Each row is where one point has got to under a steady rotation. How many ticks took it there?
The counts run from 0 to 390.
[ -6.0  -2.5  -4.0  10.0   8.5 -13.4  10.5  13.1  -8.4 -21.1  -9.7 -30.3
 -45.5  -9.6  21.1 -18.0 -10.3   1.3  -4.8   9.6  10.4  -6.2  44.8   5.1
  18.0  -6.6   2.9 -11.7   9.0   3.8  13.1 -13.9]
264
[-17.6  -4.4   4.0  -4.7  -8.8  -4.0   4.0  10.3 -25.7 -42.7 -19.3  -9.6
  -9.4  -6.1  18.3 -26.1  14.6  12.0   0.3  -9.1   6.4   3.0  11.2 -14.0
  16.8 -10.4 -14.2 -34.4   5.5  30.3  10.6 -30.9]
163
[ -2.4 -10.2   0.7 -18.1  10.1 -14.5  20.1  -4.9 -27.9 -23.5 -26.5 -34.4
 -11.2  -1.9   7.0 -31.0   5.8  11.7   2.6 -11.3 -18.0 -19.9   5.2 -18.7
 -15.6 -10.1   1.4 -10.2   4.9  28.3   0.8 -28.3]
0
[ -3.4  -0.1 -21.1 -11.7  29.6 -19.1   2.4  24.5 -18.6 -24.5 -11.9   4.1
   3.6  -4.2  27.9   2.0 -11.0 -21.1  -7.3   7.3  24.5  16.0  12.8  -1.6
 -23.8 -11.2  -2.1   1.5   1.0  18.7  -3.2 -45.0]
224
[ -2.2  -8.2  -8.9 -10.4   6.4  -0.2   5.3  25.6  -7.6 -14.1  -3.2  -9.5
 -43.4   9.7  36.5 -13.6   0.6 -11.4  -8.0  14.8  15.4   6.0  38.8   2.9
  -6.7   2.6  28.3 -18.4   6.5 -13.3  14.9 -10.9]
261
[ -8.0 -13.8  -7.0  -0.8  10.6  -7.7  15.8  13.9 -19.7 -26.5 -11.9  -5.0
 -15.7 -25.2  17.4 -14.0   3.6   3.8   7.5  -0.6  -2.2 -10.0  43.0  35.1
  20.2   5.7  13.6 -11.2  27.9  -3.7  -2.4 -12.8]
126
[  0.8   4.2  -9.3 -30.7   2.1 -13.4   2.2  17.5  -8.2 -20.1  -9.9 -21.9
 -37.8  19.8  23.4   2.7   5.3  -6.9 -29.3  12.8  22.3  11.3  12.3 -18.4
 -20.8  -4.3   2.2 -17.5   4.1   5.6   9.4 -23.5]
353
[  1.6  -8.4 -11.6 -24.6  21.2 -20.0  -0.8   8.0  -4.2 -29.1 -19.5  -1.5
  17.3  15.6  14.9 -11.2  -2.4  -1.5  -4.9 -19.5  -0.5 -11.6  10.8  30.9
  -3.8   7.7  -6.3 -21.5  33.0  17.1 -24.2 -27.9]
183
[  1.2  -7.7 -10.8 -34.9  22.9 -12.4   8.7  10.5 -26.3 -24.9 -18.9  -4.0
 -11.1 -27.1  26.1  12.1  17.1  -8.1   6.6   4.0   1.8  15.8  17.8  17.5
 -26.3   7.7   5.5   2.9  22.5  -7.7  -5.7 -20.0]
83
[-16.3  -8.4  -4.0  25.8   8.2  -3.0   7.5  22.4 -22.4 -34.4 -15.7   8.5
  -1.2   4.1  27.0 -23.3 -12.2   1.3  -1.5   5.8  27.2  -9.6  33.2  13.4
   7.5 -13.1  17.7  -8.7  18.0  -6.7   2.0 -20.0]
122
[ -2.8  -6.3  -9.1 -21.4  11.1  -0.4  14.3  10.7 -22.3 -16.3 -15.5  -1.7
   0.5  29.5  19.9 -33.6  -2.3   4.1  -2.3  -2.7  -2.8 -18.8   3.8 -24.8
 -26.6  -4.5  18.9 -20.4  -4.0  20.6  -1.1 -32.7]
3
[ -0.4  -5.9 -13.2 -19.5   2.4   0.9   4.5  28.2  -1.6 -23.5  -4.8   3.1
 -29.0  19.3  29.6  12.8  -1.4  -7.8 -22.6  15.3  29.4  18.6  29.9  17.7
  -1.2   5.2  12.4 -16.6  17.9 -10.9   1.8 -17.7]
215
[ 13.1 -14.4  -9.3 -11.5   1.0 -16.9  33.0  -2.9  -4.3 -30.1 -12.2 -15.9
 -10.9  31.3   8.6  12.7  -6.9  11.5 -27.2  -1.6  14.5 -22.9   6.7   6.8
 -15.0   4.2  -2.0  -2.2  16.2  17.0  -5.5 -32.0]
194
[  6.1 -20.7 -11.8   0.3  21.3  -5.2  13.8  13.2 -12.1 -27.9 -20.0  -3.0
   6.2  -6.2  25.5  11.3   2.2   0.4   5.3  -6.7   9.0  12.7  20.8  40.7
  -1.1   1.0  -9.4  -9.4  35.8   4.4  -8.3 -29.0]
79
[-13.7   1.4   9.6  -7.6  19.9  -6.1  14.1 -10.6 -16.3 -24.2 -35.1   1.7
  -5.3 -15.8  19.0   7.7  -2.9  12.2  -3.5  -1.1  15.8 -19.1  23.1 -20.4
 -18.0   8.2   5.3  15.3   1.0  12.1  -0.9 -46.3]
385
[ -3.2  -3.9 -19.0 -28.1  -1.3 -21.3   8.9  10.5  -6.9 -41.0   4.8  -5.3
 -30.8 -14.1  13.5  -2.7   8.1  -8.1 -15.1   6.0   0.0 -11.8  26.3  32.0
  15.4  14.1  -3.6 -22.0   7.6  18.1   6.1 -13.6]
173
[-18.8   2.4  11.8 -18.0  16.9  12.5  -0.9  -1.6 -11.2 -10.0 -37.6   3.7
 -16.5   8.4  27.0  -1.7   6.5  14.9  -8.4  -3.1  20.5 -17.9  28.5 -10.6
 -16.4   8.5  25.5   3.8  28.0 -22.8  -8.6 -22.5]
97
[ -4.4 -16.6   0.5  -6.2  25.1 -17.6 -10.3   7.9  -3.2 -23.8 -20.8  -9.8
   1.7  -4.2  32.4 -23.9  -0.5  -5.2  16.3  -8.0   2.1  -8.9  28.8  31.6
   0.3   6.8   8.8 -24.5  29.5  -7.9  -0.4  -8.6]
275
[ -9.1  -5.3  13.0   6.9  -3.9 -10.2   9.4  -3.2 -13.6 -30.6 -26.6 -15.4
  -5.5  32.6  15.1 -28.8  -4.0  21.1 -15.1  -6.6  13.8 -34.3  12.2 -15.6
  -0.3 -11.6   9.2 -13.0  19.1   5.2   0.9 -23.7]
297
[ 10.5  -4.1 -17.1 -38.6  25.8 -24.7   2.3   8.2  -3.6 -21.8 -15.8 -18.6
   1.0  17.8  13.2 -10.8  -1.4  -2.9 -16.9 -10.7   2.8 -10.9   7.1  30.2
 -11.9   6.7  -0.2 -11.7  36.5   6.1 -27.9 -15.9]
333
[-15.3  -8.4  -9.6  -6.8  -7.5  -2.3  10.3  20.5 -22.3 -43.5  -1.7  20.5
  -5.6  15.5  23.5 -19.4   3.6   2.9  -9.2   5.7  13.7  -0.5   8.1  -7.2
   2.6  -0.1   9.5 -33.0 -12.1  24.3  13.8 -36.8]
165
[  5.8 -11.9  -9.9 -47.6  -2.7   7.9  18.8  12.6 -10.7 -15.8 -14.0  -9.1
 -32.8  15.5  18.7  13.2  23.7   8.8 -14.4   3.4  -5.0  11.6  16.4   1.8
 -11.5  17.6   3.0 -22.2  12.7   9.4   1.2 -27.6]
349
[-13.9   1.2  -6.7 -31.5 -13.7  -0.9   6.1  16.6 -19.7 -32.2  -1.9  -7.4
 -43.8  10.8  18.2 -23.8  12.9   4.4 -20.8  13.2  11.8 -12.5  19.0  -7.5
   3.6   2.4  26.1 -18.3   5.0  -4.6  10.1  -4.1]
306
[ -9.8  -5.9  -9.5   8.7  16.5  -9.2  11.4  20.5 -27.3 -25.2 -17.3 -24.8
 -12.3 -26.3  16.4 -27.8  -3.0  -2.4  11.8  -5.6  -4.5   7.8  28.8  -6.0
   8.5 -16.1  -6.2 -10.9   4.5  27.4   7.0 -32.5]
267
[ -2.4 -17.0   1.0 -26.0 -10.1  -5.1   6.0   4.1 -20.2 -34.4 -14.7 -18.9
 -18.7   1.8  27.0 -17.3  30.8  12.3   8.3   0.2  -8.9   3.3  11.0 -13.4
   0.5   2.5   5.2 -35.9   1.5  16.7  20.8 -18.5]
12
[ -8.6  -6.3  -6.8  -7.9  16.8  -2.5   1.3  12.9   3.1 -12.0 -14.9 -12.8
 -34.4  -9.3  27.9 -12.6  -3.1  -3.3   4.1   0.2  -1.4   0.1  51.1  -6.5
   9.1  13.7   0.5 -32.0  -8.4  16.8  20.5 -28.7]
115
[-10.9 -13.9  -7.0 -31.3  20.1  -3.0  11.1  -3.6  -9.8 -15.4 -13.3  17.2
   0.2   2.2  17.8 -16.2   3.7   3.7   5.6  -7.3 -16.5 -31.5  22.9   7.2
 -15.5  21.4  26.7 -14.4   3.1  14.0 -11.5 -32.1]
140
[-12.5  -2.3   0.2 -15.9   5.4  -4.4  21.2  -2.1 -31.6 -26.9 -23.4 -13.3
 -11.0   1.5   2.0 -31.9  -1.3  18.5  -4.4  -5.1  -5.7 -28.9   8.4 -27.6
  -9.3  -2.3   8.0  -0.6   1.1  27.5  -6.0 -35.1]
1
[  9.9  -8.9  -9.9  -1.8  34.7 -17.7  23.1  -1.9   0.3 -13.3 -21.0 -14.4
  -5.4   7.2  15.5   8.8 -26.4  -2.1 -12.5  -1.4   4.3 -20.1  29.4   5.4
 -18.5   6.3  -4.7   5.9   7.2  18.5  -2.8 -39.9]
90
[ -5.1   6.0 -16.5  -2.7  30.6 -16.5  -3.9  27.5 -21.1 -25.1 -23.1   0.0
  13.4  -1.0  26.3  -7.3 -10.6 -16.3  -5.4  -2.9  27.1  15.1  13.4   3.5
 -19.3 -17.8  -4.9   0.7  18.8   6.2 -10.2 -35.5]
225
[ -1.0  -3.6   0.2   5.7  10.7 -14.2   2.7  20.9 -13.5 -27.3 -15.7 -40.2
 -37.2  -6.3  27.4 -23.1  -1.3  -3.9  -2.4   5.8  10.5   4.4  37.4   9.7
   7.5 -10.0   4.2 -12.4  21.0  -7.6  12.6  -3.1]
263
[  2.1  -0.2  -8.2 -27.5  27.3 -29.7   6.3   3.6  -6.5 -19.5 -15.4 -11.5
 -23.4  -6.5  29.7  14.8  -9.5 -16.7 -15.5  14.4  23.6  -8.4  22.0   1.1
 -38.1   6.2  11.6  11.2   3.3  -6.7   1.5 -22.2]
86
[ -6.5  -5.0  -9.6  -3.3  12.4  17.4  10.5  35.1 -26.4  -7.0 -21.7 -16.4
 -27.7  13.2  20.5 -26.9  -3.7   5.7  -8.6  -0.1  14.2   8.2  26.5 -10.9
  -3.3 -19.4  22.3  -2.2  24.1  -9.5 -11.0 -18.4]
109
